In the data rows, 128 means zero.
Here are some points, one per row:
[106 154 126 103 143 124 146 129 133 193  98 103 153 107 112 125 129 173
 125 110 123 122 105  97 119 147 107 168 112 114 101 108]
[114 120 147 104 144 108 137 129 118 142 104 113 120 129 162 120  98 132
 142 147  96 157 111 195 137 205 129 112 117 133 105 123]
[145 195 134 111 128 118 127 129 119 127 124 109 127  99 167 107 126  91
 169 113 151 163 138 123 109 138 116  85 125 125 115 137]
[125 138  99 131 195 127 151 124 140 104 110 146 147 114 108  79 121 159
 112 158 121 122 115  91 184 139 108 114 103 133 127 126]
[201 120 104 116 121 123 110 194 153 181 108 167 101  98 115 126 140 132
 105  87 127 143 124 119 114 144 112 125  97 126 126 117]
[121 144 114 145 123 129 124 134 112 108 112 112 144 105 106 135 100 144
 176 122 151 122 145 140 165 202 121 127 151 127 184 119]
[110 110 143  92 135 128 121 112 146 202 123 183  76 115 130  98  99 130
 123 130 143 113 128 116 130 108 135 144 134 122 176 111]
[109 188 134 152 124 154  94 126 110 139 133 163 145 149 117 121 108 126
 119 163 126 165 103 124 120 138 141 135 112 143 174 119]
[103 112 112 138  98  99  92 144 116 113 126 121 202 108 213 114 125 129
  95 118 113 117 103 107 122 116 157 132 120 106 118 154]
[147 144 115 128 125 141 186 114 153 120 148 129 152 120 192 126 127 116
 126 113 116 131 119 103 160 124 181  88 160 104 115  92]
[136 129 110 100 111 129 111 130 140 131 113  99 159 190 133 142 107 100
 154 122  82  90 137 111 159 157 115 138 120 115 170 127]
[150 158 109 102 156 114 141 153 122 140 127 110 114 135 138 175 106 116
 121 105 120 102 131 171 162 117 204 165 155 141 127 116]
[110 112 102 142 112 105 132 107 108 243 130  95 140 121 113 104 124 104
 145 149 134 113 128 117 125 109 122 107 118 119 121 120]
[115 149 141 197 137 137 116 179 125 146 135 127 136 176 127 127 120 134
 125 109 128 135 132 140 185 123 125 111 135 134 101 125]
[157  96 149 159 144 122 133 155 141 120 113 159 169 186 108 100 104 117
 150 116 109 159  95 141 145 102 122 124 140 135 164 133]
[147 140 172 141 135 153 112  87 113 169 150 122 152 119 119 162 129 128
 116 105  92 147 120 118 138 120 116 127 117 121 115 135]
[123 122 140 151  94 160 108 192 123 145 149 146 109 101 114 187 105 148
 140 148 110 121 126 118 115  86 112 114 122 100 138 124]
[113 119 147 127 129 141 127 119 179 115 154 133 136 140 108 188 136 177
 141 121 113 145 119 113 121 113 119  98 135 114 125 201]
[137 127 116 142 104  98 111  94 107  99 121 107 101 109 107 173 111 114
 114 127 116 121 108  96 136 118 159 115  99 186 115  96]
[135 107  93 118 107 125 140 145 100 187 132 113 126 196 113 129 114 169
 143 144 109 101 130 120 110 137 128 131 122 123 117 104]
[130 183 132 122 135 105 135 109 110 115 123 141 136 159 104 115 108 133
 102 154 107 159 174 193  91 193 139 118 122 140 131 115]
[ 88 133 164 132 127 104 152 128 147 142 140 115 142 143 128 113 101 171
 116 162  87 101 174 122 105 106 111 158 123 138 139 139]
[102 113 116 120 182 135 103 170 169 108  95  99 146 114 118 141 182 106
 149 169 116  98 117 143  86 127 139 124 102 122 129 115]
[133 121 116 118 130 228 111 100 117 132 142 143 125 101 171 138 157 110
 104 155 103 150 135 134 105 132 127 132 173 181 156 128]
[163 152 142 145 126 135 194 151 100 118 114  94 125 104 115 116 174 147
 131 122 155 128 135 146 106 121 196 154 135 136 147 106]
[100 143 113 136 115 117 140 111 139 197 113  99 119 182 114 135 117 110
  86 112 131 144 119 103 120 119 124 134 131 117 178 121]
[143 110 115 156  97 100 122 110 171  94 108 112 100 117  95 122 116 107
 110 117 112 116 112 101 101 114 156 107  78 186 110  93]
[138 121 192 122 132  98 149 146  97  98 171 135 143 134 112 125 122 119
 107 114 111 133 134  95  99 105 115 149 108 124 149 119]
[153 157 152 148 105 130 118 120 126 117  97 121 108  93 132 107 109 111
 123 111 127 100  92 146 114 139 113 121 116 115 116 200]
[112 125 124 146 125 115  93 131 124 147 126 115 101 120 129 125 136 142
 103 112 180 106 112 177 128 129 111 106 131 134 104 222]
[129 109 128 141 123 153 135 123 125 112 110 116 116 112 101 118 124 154
 139 126 147 146 128 147 110 158 128 142 134 119 170 153]
[ 99 122 153 143 103 122  89 179 112  86 139 153 118 148 113 113 150 127
 123  98 114 131 133 122 161 110 159 152 135 103 126 112]
[138 157 106 125 109 119 123  95 134 102 101 140 117 133  92 124 115 117
  66 106 132  95 115 144 121 122 130 138 125 104 155 218]
[200 141 161 103 128 115 114 139 151 144 147  98 120 124 123 136 113 160
 130 197 137 149 133 110 162  93 139 125 126 135 122 155]
[122 112 153 104 131 136 121 147  99 123 114 134  99 125 126 133 159  91
 151  87 154 146 155 119 162 109 107 172 125 114  96 114]
[141 116 115 120 126  93 111 124  91 111 128 116 139 122 108 180 126 126
 134 110 130 115 118 119 127 118 116 116 152 249 128 120]
[164 114 128 121 140 127 155 172 108 105 183 134 158 107 113 119 123 151
 113 140 152 109 123 163 106 137 110 115 125 134 136 149]
[102 110 126 140 106 124 137 103 120 133 115 113 153 104 101 111 112 115
  98 121  78 167 152 240 190  83 129 103 111 107  90 114]
[122 127  90 151  99 116 138 113 134 117 110 200 150 144 125  95 159 129
 151 144 144 106 181 101 153 122 123 173 134 142 137 128]
[180 129 136 130  97 146 110 145 103 163 122 164 132  76 117 132 132 144
  99 125 104 118 130 131 107 124 114 118 106 114 147  98]
[ 88 183  84 127 107 140 137 123 142 113 124 115 124 119 114 131 122 138
 177 115 147 185 188  99 104 105 114 120 105 121 116 152]
[115 118 141  96 119 160 108 148 162 102 180  98 120 118 127 112 111 123
 111 147 112 133 137 127 133 120 150 174  84 126 138 129]
[131 115 106 171 255 118 108 109 119 127 124 122 115 120 134 132 105 143
 136 140 132 129 117 110 128 110 109 161 104 132 112 126]
[170 116 134 126 117 159 117 122 115 117 104 127 167 155 176 112 125 148
 103 125 181 104 148 121 102 129 104 105 120 121  93 102]
[121  93 102 106 101 119 114 103 101  95 115 118  66 185 167 105 139 170
 139 108 104 146  86 173 116 105 107 106 109  96 143 104]
[173 120 112 136 132 179  97 140 117 111 118 108 117 179 153 106 127 135
 125 106 123 115 210 116 105 127 102 111 122 126 102 118]
[ 98 108 131  83 145 128 113 147 117 116 142 173 112 115 125 138 153 131
  90 138 121 132 127 119 183 200 122 116 105 127  99 125]
[131 121 116  82 101 104 114 121 119 100 103 122 125 103  98 132 118 111
 116 131 114 111 109 106 125  96  96  96 197 161 115 100]
[116 111 106 113 112 217 195 113 141 123 102 118 127 120 152 157 147 137
 141 126 105 113 101 116 122 122 114 131 137 149 126 118]
[111  84 201 106 142 100 191 138 129 108 102 123 148 126 126 122 133  84
 111 106 113 124 143  93 112 144 101 139 120 118 160 142]
[117 116 113  93 158 169 123 142 140 121 103 136 115 115 125 122  68 110
  94 101 103 140 111 106 131 130 114 130 198 174 119 123]
[112 131 104  81 117 129 101 109 113 104 107 105 149 149 134 138 124 168
 161 114 196 182  98 132 125 119 114 123 131 114 158 100]
[ 88 118 122 178 121 105 111 116 139 122 127 112 108 120 128 143 127 130
 125 102 125 110 130 119 107 124 153 110 141 234 114 116]
[146 128  89 110 139 139 128  92 159 118 193 144 129 143 127 108 105 105
 136 103 145 110  83 146  95 126 136 210  91 126 101 135]
[131 152 148 149  93 127 115 156 193 128 145 159 114 125 137 134 126 101
 134 191 156 116 113 119 134 150 135 104 129 127 133 110]
[ 95 122 135 119 155 121 146 113 181 131 122 157 118 115 127 129 184 145
 132 137 146 112 135 120 156 150 117  89  96 134 105 124]
[133 129 131 107 115  84 103 117 141 103 107  98 112 144 193 133 122 132
 139 135 153 185 144 134 105 142 100 134 117 118 159 117]
[130 117 127 124 130 120 196 153 129 136 137 125  65 121 165 131 112 147
 125 127 138 176 140 123 146 128 167 140 111 157 124 155]
[147  93 129 115 134 129  92 104 119 122 132 130 149 145 191 127 118  71
 132 125 152 131 200 111 129 102 139 113 114 125 116 163]
[114 144 125 160 191 133 137 115  96 102 105  95 118 117 121 132 169 122
  92 165 127 111 114 107 157 112 120 105 111 105 158 118]
[148 118 164 122 145 151  99 102 138 116 174 101 122 119 110  98 187 179
 150 108 109 135 125 123 143 127 163 120 139 125 143 164]
[115 129 105 124 120 109 170 115 130 114 105 150 172 116 106 125 120 119
 146 116 119 200 128 200 128  90  96 117  97 124 118 106]
[144 133  96 129 146 108 111 130 163 184 158 124 143 115 119 135 159 106
 107 101 118 127 144 119 117 126 119  99 125 108 193 111]
[133 110 112 131 115 116 114 131 128 174 157 138 116 102 118 151 153  98
 140 114 112 118 148 114 130 173 121 109 113 115 165 114]
[120 103 112 108 179 126 117 149 172 123 124 176 154 131 114 162 161 107
 163 141 127 121 119 175 100 130 149 110 142 150 126 123]
[114  90 133 116 107 158 132 122 101 120  97 115 176  97 151 135  94 125
 117 130 181  91 129 105 157 113 164 106  96 115 117 147]
[136 129 127 107 118 121 155 123 135 122  95 141  93 129 106 114 123 116
 153 115 153 141 129 130 117 120 209 101 149 101 118 163]
[209 126 134 169  98 106 123  81 188 106 120 132 124 112 121 168 135 168
 125 123 111 129 126 101 154 154 105 153 146  95 108 126]
[130 103 175 113 125 108 128 139 103 147 140 136 138 154 101 164 142 159
 111 105 144 119 120 117 104 129 123 108 141 109 108 131]
[136 107 115 148 118 131 124 118 127 123 125 111 113 118 109 132 112 132
 118 140 173 106 135 174 145 125 130 126 138 113 167 155]
[117 116 118 104 103 127 118 117 151 120 138  97 114 128 109  57 157 121
 106 159 114 126 121 113 123 123 102 101 202 201 110 118]
[ 95 144 136 137 110 145 101 112  97 105 118 122  94 102 119 106 108 126
 200 114  88 108 144 134 117 177 134 130 106 111 135 108]
[102 123 132 164 200 128 101 128 127 105 106 132 107 107 113 111 101 124
 105 152 122 122 125 108  81 113 130 113 157  77  95  91]
[153 156 115 153 131 118 138 137 147 130  94 135 122 105 169 161 143 116
 150 132 100 115 128 163 126 106 115 191 166 144 108 123]
[111 171 146 122 128 122 176 121  76 131 176 186 125 159 135 138 173  97
 123 116 120 131 109 107 111 131  99 118 117 133 103 153]
[ 95 121  90 135 118 107 148 142 110 117 143 127 114 110 147 135 109 154
 104 113 173 153 172 119 124 148 138 139 153 117 132 158]
[102 187 145 108 120 135 125 143 163 110 176 107 112 124 149 141  96 128
 129 123 177  98  98 150 136 112  92 122 116 120 135 104]
[132 138 154 166 112 164 153 155 120 133 100 109 116 196 122 120 174  91
 110 125 159 121 111 146 152 111 127 154 104 136 121 118]
[146 119 110 111 117 190 128 139 127 121 123 132 145 202 100 131  88 120
 151 125 125 120 148 106 132 156 126 109 128 117  96 121]
[115 122  97 136 119 120 155 116 114 117 143 145 185 136 198 122 124 164
 110 113 108 124 110 105 106 124 205 103 122 118 120 125]
[128  93 129 185 118 117 104 152 117 154 134 101 144 123 135  93 146 112
 145 133 126 195  83 109 152 154 117 147 128 132 140 138]
[116 125 134 119 118 137 134  99 147 116 220 100 158 108  89 106 126 113
 117 102 171 123 131 143 118 146 128 172 153 102  95  87]
[143 148 124  96 115 118 134 152  98 120 138 113 133 113 106 103 112 114
 184 152 106 115 101 110 115 111 133 129 126 120 101 221]
[ 96 130 205 104 118 134 112 106 125 134 111 153 146 136 125 139 142 131
 114 127 143 116 167 141 126 132 145 180 120 139 108 121]
[121 131  96 122 107 104 121 160 128 120 107 122 126 126 118 148 187 107
 109 196 119 143 115 128 106 145 133 180 186 110  96 123]
[130 118  94 133 190 115 131  98 102 113 142 122  99 133 111 176 139  90
 116 183 115 128 123 119 129 118 132 112 135  81 121 116]
[134 129 113 119 121 113 127 102  97 118 142 194 120 126 148 118 162 141
 158 170 138  87 134 133 190 115 103 153 127 134 125 112]
[129 123 133 142 127 121 185 133 142 108 192 107  99 120 153 117  99 107
 154 110 128  80 136 167 112 130  88 135 165 105 141 121]
[110 185 178 109 165 102 119 115 130 164 106 141 131 124 136  94 146 166
 148  97 103  94 135 122 126  96 130 128 149 125 152 123]
[129  97 175 186 120 133 125  89 112 165 120 163 132 139 122 141 101 130
 165 156 146 166 102 123 119 138 134 118 148 118 129 115]
These points spread out most along one direction. Take the direction at right angles to it along which they spread out most. Go by this last direction. For each point below, how far along it does it lie, from 0 to 99? 50 is the average, and the first point above lies past it. One standard deviation of the points above along it is 16.
[143 110 115 156  97 100 122 110 171  94 108 112 100 117  95 122 116 107
 110 117 112 116 112 101 101 114 156 107  78 186 110  93] 32
[102 187 145 108 120 135 125 143 163 110 176 107 112 124 149 141  96 128
 129 123 177  98  98 150 136 112  92 122 116 120 135 104] 42
[157  96 149 159 144 122 133 155 141 120 113 159 169 186 108 100 104 117
 150 116 109 159  95 141 145 102 122 124 140 135 164 133] 65
[ 95 121  90 135 118 107 148 142 110 117 143 127 114 110 147 135 109 154
 104 113 173 153 172 119 124 148 138 139 153 117 132 158] 29
[113 119 147 127 129 141 127 119 179 115 154 133 136 140 108 188 136 177
 141 121 113 145 119 113 121 113 119  98 135 114 125 201] 51
[163 152 142 145 126 135 194 151 100 118 114  94 125 104 115 116 174 147
 131 122 155 128 135 146 106 121 196 154 135 136 147 106] 37
[209 126 134 169  98 106 123  81 188 106 120 132 124 112 121 168 135 168
 125 123 111 129 126 101 154 154 105 153 146  95 108 126] 56
[150 158 109 102 156 114 141 153 122 140 127 110 114 135 138 175 106 116
 121 105 120 102 131 171 162 117 204 165 155 141 127 116] 35
[138 121 192 122 132  98 149 146  97  98 171 135 143 134 112 125 122 119
 107 114 111 133 134  95  99 105 115 149 108 124 149 119] 63
[144 133  96 129 146 108 111 130 163 184 158 124 143 115 119 135 159 106
 107 101 118 127 144 119 117 126 119  99 125 108 193 111] 82
[115 122  97 136 119 120 155 116 114 117 143 145 185 136 198 122 124 164
 110 113 108 124 110 105 106 124 205 103 122 118 120 125] 29
[114 144 125 160 191 133 137 115  96 102 105  95 118 117 121 132 169 122
  92 165 127 111 114 107 157 112 120 105 111 105 158 118] 65
[ 99 122 153 143 103 122  89 179 112  86 139 153 118 148 113 113 150 127
 123  98 114 131 133 122 161 110 159 152 135 103 126 112] 54
[146 128  89 110 139 139 128  92 159 118 193 144 129 143 127 108 105 105
 136 103 145 110  83 146  95 126 136 210  91 126 101 135] 40
